[[5257 5579 4084 3412]
 [5277 2640 8030 7065]
 [3995 7440 6729 7239]
 [3895 1318 4726 3724]
 [5163 4898 4397 7459]
 [5907 4788 7618 7259]
 [5090 4188 2661 7090]
 [5894 7679 2779 4240]
 [4070 5045 3445 5061]]
What is the largest entry in the first row? 5579
The top entry of the column that holds the largest entry: 4084
What is the 1st entry, reading row by row? 5257
The maximum -> 8030
The last entry, reading row by row is 5061
What is the 2nd smallest entry? 2640
The entry directly below the smallest entry -> 4898
What is the entry just left of 6729? 7440
What is the entry just right of 1318? 4726
What is the entry directly below 3995? 3895
What is the entry just left of 4898? 5163
What is the entry in the top-right corner? 3412
The fifth entry, reading row by row is 5277
The entry just left of 7459: 4397
What is the bottom-left entry? 4070
What is the entry directly below 5277? 3995
What is the entry just right of the largest entry? 7065
What is the 3rd entry from the end, reading row by row? 5045
What is the minimum? 1318
The 2nd largest entry is 7679

Read these off the row that follows.
1) Which number is the entry just right of the largest entry?
2) Which number is the entry just left of 626?
(694, 775, 584, 261, 611, 626, 330, 65, 561, 343, 322, 224, 464)
1) 584
2) 611

Questions about the table below.
1) What is the entry just left of 22.2?
2) What is the entry just right of -62.3?
3) What is the entry just left of 2.8?
[[-26.6 -62.3   2.8 -11.6  33.7  31.8  43.8   7.9 -24.2  23.7  28.1  22.2
  -54.1  18.6  38.1 -20.6]
 [ -7.0   2.7   0.0   0.4   4.4  31.8   9.0  60.7   5.8 -48.8  -0.1 -37.6
  -34.0   0.0  21.4 -20.9]]
1) 28.1
2) 2.8
3) -62.3
